Each run below is a few steps of one of 6 hidden systems, one row a step.
kune, seq 1:
[[ -44  -66  -36   29   -5  -16  -14  -14   44  -27  -14  -58  -18  -15
   -33   24  -44   21]
 [  49   52  -13   42    9  -23   53  -16  -13  -13   55   46    3  -18
    33   24    3  -10]
 [  24  -14  -17 -101  -17    1  -32   -7  -14   36  -22  -17   -6  -21
    18  -45    7   -5]
 [  -5  -28   10   28   -1    7   -1   54    8   27   18  -30   21   30
   -66   55    0   22]
 [ -24   14   15    8  -20   38   18  -43  -25  -64   23   11  -23    8
    41   33   14  -18]
 [   0  -16   -4   -6  -18  -17   26  -18    5   37  -27   13  -42  -61
   -13  -53  -45   12]
 [  30   38  -37   21  -10   -9  -16   25  -33   59   -2   16   39   42
    -1    8   17   31]
 [ -16  -58   10  -45  -13  -14  -36    0   -5  -45  -17   10   14   34
     3   28   40  -37]
 [ -23    5   76   26   25   28   39   28   17  -11   15   14  -22  -24
   -26  -13  -26  -17]
 [ -13   55  -24   35  -10   34  -13  -34  -16    5  -20  -21  -14   -1
    31  -39   -9   53]]
vekaz, seq 2, 10 rows:
[[ -3  33  -7  27   6  -3  -5  20 -14   5  14 -34   7 -27 -40  29 -13   3]
 [ 14 -19 -22 -15 -11   4 -17 -17  35  -2  25  -4 -28 -10  33  25   4  13]
 [  7 -29   9  -4  -4 -14  62  -7  -8   9   7 -10  12   6 -24  -6  -7   2]
 [ -5  23 -22  -3 -22  24 -20  11 -47  13   8 -11   1 -11  -1  28 -15   8]
 [  7 -35  14  -5 -25  -6 -19  -4  18   2  -2  19 -31  -1  -6  12  28  14]
 [-21  14  23  13  -2  11  51 -10  -7   8   0   8   0  12  -2   2 -12 -24]
 [-10   1 -29  -2 -19  11 -31  -2 -35  -3 -16   8   1  -3  20 -14 -22  20]
 [ 20   1  16   9  -8 -32 -11   1   7   8 -12  29  -5   5 -18  -2  43   1]
 [-23  22  15 -17  15  18  10   3   7  12  -6   1   7  17  16   1 -10 -42]
 [-10 -18  -1  15   9  12 -25  10  -8 -23 -10   0   7   2   4 -30 -21  36]]
Fari, seq 3, 10 rows:
[[ 10 -47  -7  15 -33  12   8   9  21  28  28   2 -39 -10 -12  36 -16  41]
 [  6 -27  -1 -13 -45  -5  46 -27 -35   5   8  11  -2  23  -9  31  28  -6]
 [-15 -13 -14 -21 -41  13 -23  11 -44  25 -15  38 -21 -20   9  17 -32 -15]
 [ -9 -10  37  26 -25  26 -15  15   1  19  -9  33 -23  32  -9   8  29  30]
 [-40   9   7  -9 -18   1  12 -28 -24 -10 -41   7   9  31   7  -2  16 -40]
 [-20  11  -6  28   7   6 -41  20 -16  -9 -20  42  -1  -4  23 -21 -35   6]
 [ 13  28  28  16  12  -2 -13  -2  15   0 -15  10  10  34   2 -30  53  20]
 [-28  22  -7 -22  26 -13  -3  -4   2  -2 -30 -23  28   4   1 -17 -13 -51]
 [  2   5   4  33  34  13 -29  27  18 -31  21   0   6 -10  12 -11 -27  30]
 [ 25  22   8  -6  11 -23  24 -34  22 -15   5 -28   4  -6  -8 -20  47   8]]
Nata, seq 4, 10 rows:
[[  5 -31  32 -41  -7  20  31 -19  -9 -18   7 -35  -5  -3 -15 -33  21  22]
 [-20  36 -30  25 -11 -12   6  -5 -14  25  -8 -31  -7 -32 -31  35 -26 -21]
 [ 11 -38 -16  14 -11  -1 -30   4  33  -4  17  42 -23  15  41  24  -5  22]
 [ 21 -14  27 -29  -8 -14  56 -12 -23   9  -3   3  20  23 -18 -25  34  -6]
 [-28  33 -15 -10 -13  23 -37  26 -47  20 -16 -16   5 -19 -15  22 -31 -18]
 [-15 -33  22  29  -1   1 -33  -6  47 -33  -2  11 -33   6   0  13  19  20]
 [  1  20   4   6   3 -18  72 -36  -2  12  -9  18   7  14  14 -24   3 -29]
 [  7   7 -41  -8 -13   9 -47  24 -51  18  -9   7  18  -7  12 -13 -34  34]
 [  8  -7  32   2   9 -15 -40  13  30 -23  -3 -11   3  16 -29  17  66   5]
 [-31  26  19 -17  23  13  45 -12  16   9  -5  -2   0  -3  19  -8 -33 -62]]
Fari, seq 5:
[[-27  -5  24  11  16  37 -46  41  31  -4  14   4 -14   1   3  30 -20  -6]
 [-13 -10  29  18  -1   8  42 -43  13 -48  -1 -18 -13  16   3 -23  27  16]
 [  0  38 -51  14  -7 -34  10 -22 -31  17 -21   9   6 -31  12 -17 -36 -15]
 [ 39  -6 -15   1   9  -8 -52  42  27  38  11  25  12  23  13   3  14  37]
 [-10 -17  48 -50  15   5  24   8   1 -17  -3 -35  25  24 -32   1  40 -39]
 [-43  20  -3  18   8  36  -3  -3 -15 -35  11 -24 -23 -51   3  16 -64 -13]
 [ 31   3 -21  59 -15 -21   2 -37  35  -4   7  18 -33  -1  15 -10  26  67]
 [ 30   0 -32 -43  -7 -55  40 -10 -14  51 -19  15  41  26   4  -9  16 -43]
 [ -4 -22  10 -37  13  43 -55  76 -26  12  19  -3  22  -5  -7  16 -40   3]
 [-20  -6  65  17  -9  30   0 -20  20 -49   7 -36 -40  -7 -39  20  59  17]]
Los, seq 6, 10 rows:
[[  7  23  17   5 -26  36 -22  -8 -28  -1   1  18 -19  16  19   1  33  32]
 [-26 -20   8 -13 -14 -31   5 -13  10  15 -47   1 -11   1 -29  -8  13 -30]
 [-17  13   8  43  10  20  -3  26 -14  -6   8  36   8  17  14  11 -30   2]
 [  9   6  18 -16   1  -7 -24 -15  -5 -24 -20   5  -3   0   7 -38  40  14]
 [-24  20  -1  18  15 -24  12   5  12  15 -22  -9   5 -14 -27   2 -21 -36]
 [  9  13 -14  20  18  15 -28   7  11 -16  18  16   8  17  44  -5 -10  23]
 [ 19  -4   7 -25  11 -36  15 -16   1 -12  -8 -18  13 -12 -17 -27  27  -6]
 [-10  28 -20   6  11   6  -9  21   0  17  13 -14   7 -17  -2  28 -37 -20]
 [ 22 -19  -6  -5   2   8 -15  -9  23 -15  20  -5  -9  11  26 -11  15  41]
 [  2   1  -3 -18  -6 -21  45 -18 -16   7  -2 -23  11 -10 -25   3   4 -24]]
Nata, seq 7 (10 x 18):
[[ -7  10  28 -30  38  60  24   0 -23 -52  25 -63  39  24  15 -41  -3  22]
 [ -3  33 -34  20  17 -38 -15 -21   8 -37   4 -53 -14 -83 -32  13 -25 -12]
 [ 47  -2 -27  23  12 -16   0   4  79  44  43  36 -27  -4  49  20 -14  19]
 [ 35 -42  -8 -60  -4  10  60  -3 -22  13  27 -32  49  52   9 -16  16  24]
 [-13   9  -6 -26 -11   1 -25  36 -57  -9  13 -43  10 -52 -59  54 -14 -34]
 [-18 -21  30  18 -18  24 -21  -6  68   3  17  19 -82 -30  10  46   3  -2]
 [ -5 -28 -10  12 -31  -5 100 -57   2  29 -11   7  -8  37  15 -27 -10  15]
 [ 14   4 -55   2 -39 -22 -32  22 -96  11 -11  23  36   1 -13  21 -14  16]
 [  3 -17  52 -28  -8  -3 -78  34  20  -3 -13  32 -21   5 -21  25  66 -18]
 [-64  16  63  -1  14  43  60 -18  26  10 -30 -14 -14  23  -2 -33 -18 -42]]
Los, seq 8:
[[ 23 -12   3  39  24 -32  -2  -6  43 -29  15   4  -7 -14  -6 -15  10  34]
 [ 11  50 -10 -23  19  -6  37 -20  -5  13   8 -11  22   0  21  -7   4 -40]
 [  3 -26 -39 -17   7  -3 -42  25   3  10   0 -19  11 -15   4  -5 -40  21]
 [ 33   6  19  17   5  -2  21   2  15 -16  41 -20   3   4 -18  21  40  26]
 [-16   2 -15 -48 -11   8  16 -23  -3   8  -2 -20  -8 -14  21  16 -17 -46]
 [ 12 -33 -21  22 -19   7  -1  14  -4  17  12   6 -12 -10  -4  -2 -37  56]
 [ 20  18   8 -11 -24  -6  11 -17 -21   8   3  -3   5  25 -11  21  62   3]
 [-31 -32   3 -31  -8   1 -12  17   0  12 -17  12  -8  -9  -3  20 -31 -45]
 [  2  -4  27  39  -4  37   6  13  -8 -11  18  12 -16   8   1 -14  -7  56]
 [-15  22  -6 -12 -25 -21   6 -43 -18  -2 -35 -12  -5   4  -8  -6  41 -24]]
guz, seq 9:
[[ 29  32 -36  23  27 -24  15   9 -19  15   6  32  43  11  34 -36 -33   9]
 [ 32  12 -12 -26  -2 -11 -72  26 -14   6  -5 -25  21   4 -21   7  53  30]
 [-25   2  43 -14  33   3  15  21  42  -5  11 -38   1 -12 -39  28   1 -52]
 [ -1  16 -13  16  18  44  30 -21   8 -26  43 -11 -12 -18  53 -11 -55  22]
 [ 31   7 -62  11 -36 -52  -2 -49 -18   2 -15 -16  -8 -21 -10  -3  26  34]
 [ 19 -17 -15 -31  -8 -38  -1  39  -5  58   4  24  26  12 -23  48   3 -48]
 [  2 -42  47 -49   9  68   0  37   0 -10  32 -19   8  25   9 -13  -7  27]
 [-46  19  24  30 -24  26  30 -44 -23 -33 -18 -46 -38 -33 -35  -9  -2  16]
 [ -8   7 -53  38 -27 -35  -4 -25  14  22  -7  59 -38 -22  39  35 -39 -24]
 [ 55 -43 -13 -25 -10 -36   4   4   5  30  -3  46  30  58  26 -29  43  32]]
guz, seq 10 (10 x 18):
[[ -1 -37  -4  11   5 -31  89 -37  39 -18  26 -48  -5 -16 -34  19 -15 -12]
 [ 30  19 -49 -17 -35  18  30  -8 -69  25  39  22   4 -17  40  25 -39   6]
 [ 21 -67 -18 -49 -52 -21 -31  -1  -7  31 -19 -15 -21 -11 -36   3  29  40]
 [-36 -21  50   3 -15  28  54  24 -11  27   4   3   0  31 -41  45  -4 -35]
 [-30 -24   9 -11 -21  55 -10 -19 -28 -35  -2  23 -32  -8  54 -22 -43  14]
 [  0  -3  -2  51 -37 -45   9 -35  -3   9 -43  30 -31 -10 -30 -26  27  34]
 [ -9  17  -9  -7  -3 -19 -20  22  -7  47 -27  59  25  49  21  21   8 -50]
 [ -4 -44  43 -24  32  22 -37  37   5 -36  -7   4  26  28   5 -49   8  28]
 [-30  68  48  45  14  19   5  -9  -6 -27 -12 -26 -16 -25 -36 -10  20  -5]
 [-12  29 -48  21  16 -20 -27 -26  48   3  -6  21 -20 -21  56   8 -38 -30]]
kune, seq 11 (10 x 18):
[[-32   7 -24 -27 -19  38 -14 -19 -18   9 -14 -19  -8  16  35   5 -22  -7]
 [ 16 -46  -9  29 -12 -34  14   6   0  -8   6  18  -4 -13 -25   1 -11  31]
 [ 10  46  13 -15  -7   0   6  -4 -28  15   0  23   8   4   9   7  33 -31]
 [-25 -37   4 -22  -8  19 -29  16  12  14 -20  -8 -11   7  -2 -10 -21  10]
 [  1   9  14  52   5  -6  24  -1  -5 -19  12   2  10  17 -19   9  13  20]
 [-12  23 -14 -19  -6  -8 -14 -25 -11  -7 -23  11  -9 -20  25 -12  -5 -31]
 [ 18 -18  -1   7  10 -13 -12  26  26  34   0  11   2   4  -9 -14 -12  25]
 [  2  17   6  -2   5   2   3  -5 -12 -22   3 -18  30  33  -3  10  38  -5]
 [-28 -12   7 -11   6   1 -12   0  11 -20  -6  -5 -18 -29  -1   6 -27 -27]
 [ 23  23   1  32   5   8  15   1  15  15  22   8 -10  -8   9 -12  -5  36]]
vekaz, seq 12:
[[-24   3 -31   0  25 -11  33 -23 -21 -53   6  -9  45  20  36   7 -32 -46]
 [ 43  -5 -12 -23   4 -19 -44  32 -34   2   7  19  -2 -60  -6 -35 -19  30]
 [ 17  32  25   0   4   4   3   0  47  51   3 -29 -13  19 -27  16  57   8]
 [-52 -35 -15  -5  12  18  12  -8  16 -36   3 -32  19  33  15  33 -38 -32]
 [ 32 -12  -4  28  -2 -14   0   5 -36 -43  28  25  -9 -48  -1 -17 -22  46]
 [ 30  43 -14 -23 -24 -17  15 -29  12  66 -10 -15 -25 -18  -8  -3  36  -3]
 [-27 -44 -14 -18  -4  14  -8  28   9  28  -8  -4  27  55   3  34 -20 -17]
 [  3  -8  41  18   0  25  -2  12 -43 -73  30  14   2  -7  -7   6  16  21]
 [-15  37   3   1 -18  -7   8 -39  12  21 -25 -10 -51 -59 -10 -20  -8 -14]
 [  2 -14 -41  26  -3 -11   2   5  28  54 -11  26  12  50  28   2 -26  19]]

Which system made each of these runs?
seq 13, 2 rows:
[[-29 -17  28  32  57  25  21  59   2 -22  21  35  29  -1  12 -18 -99 -16]
 [ 44  52 -12  16   1  12 -29 -35 -21 -34   8 -34  -7 -20  18 -57  46  87]]
 : vekaz
seq 14 (2 x 18):
[[-25  16   6 -36 -41  77 -28 -19 -35   2   2  12 -21  44  63  31  25  -5]
 [-44 -62  43  21 -24 -25   6  -4 -18 -29 -56  38 -20  -6 -43 -35  -1  -1]]
 : vekaz
seq 15 (2 x 18):
[[-14 -27  33  20 -29   4  42 -11  20  10   8 -49 -37 -15 -77  43  24  17]
 [-27   0 -45  29 -34  26  31 -33  -9   0  28   8 -33  -5  39  61 -55  -6]]
 : vekaz
seq 16, 2 rows:
[[  9 -35  -1 -10  16  17   4   3  -8 -26   3 -42  34  30  -1 -51   0  61]
 [  9  50 -13   6  19 -37  -4  -1 -12 -21  13 -33  20 -35 -31  36  17 -40]]
 : Nata
seq 17:
[[ 24  27  18 -27  41 -17 -16  66 -24  21  13  45  21 -56  -4 -21 -48 -49]
 [  2  34  28   5  35  54 -44  20  43   9   9 -67  -2  10  -8 -29  20  61]]
 : Los
seq 18:
[[-19 -43   9 -61  14   8 -58  29  36  27 -37 -25   3   5  -8 -36 -11   2]
 [-11  15  25  77  28  10  23  17  19 -36  31 -26  26  39 -33  38  16  23]]
 : kune
seq 19:
[[ 19  15  32  -4  27   0  22  25  -4  -1  20 -34   6 -46 -46 -27  -9   9]
 [  0  27 -32   9  -1   9  -1 -23  28   7  25 -56 -12 -12   3  43   0  11]]
 : Fari
seq 20 (2 x 18):
[[ 37 -27 -36 -17 -20  34 -60  19 -41 -18  32  33  -1   8  62   0 -12  65]
 [  1 -11  46 -16 -25 -40  18 -17   8  12 -39 -33 -15 -10 -85  -8  81  -7]]
 : guz
seq 21:
[[  7 -34  -4 -15   9 -13   3  20  32  11  21 -34   6  -5 -30  32  -8  -3]
 [  9  -1   2  10   1  28  29   0  -4 -24  50 -25  -5  -8   0  31 -12  19]]
 : vekaz
seq 22 (2 x 18):
[[-15   6  -5  38 -23  30 -26  -4  -1   9 -13   5   7  77  14  19  40  44]
 [-16 -42  27 -24  -6 -42   8 -12 -19 -46 -28  32   9   0 -16  -3  25 -54]]
 : Los
seq 23 (2 x 18):
[[-27 -15  16   4  19 -25 -15  -8   9 -43 -31  60 -12 -23  33 -35 -30 -48]
 [ 30  52  10  21  31  -4   7  11  -1  32 -14  26  18   4  20 -77  -5  29]]
 : vekaz
seq 24, 2 rows:
[[-12 -74  -4   7 -34 -51  -4 -25 -13 -46 -35   6  -6   2 -40  -1  29  17]
 [ -8  58  39  15  13  -2  23  27 -15  31  -1  59   0 -14  -1   9 -11 -65]]
 : kune
seq 25, 2 rows:
[[-25 -46 -25  -5 -33  -2  28 -39 -30 -24 -24  14   9  38  27  -8  -9   6]
 [ 10  -4  21  10  -4 -32   0  33 -43   1 -12  52   3 -38 -33 -17 -13 -14]]
 : kune
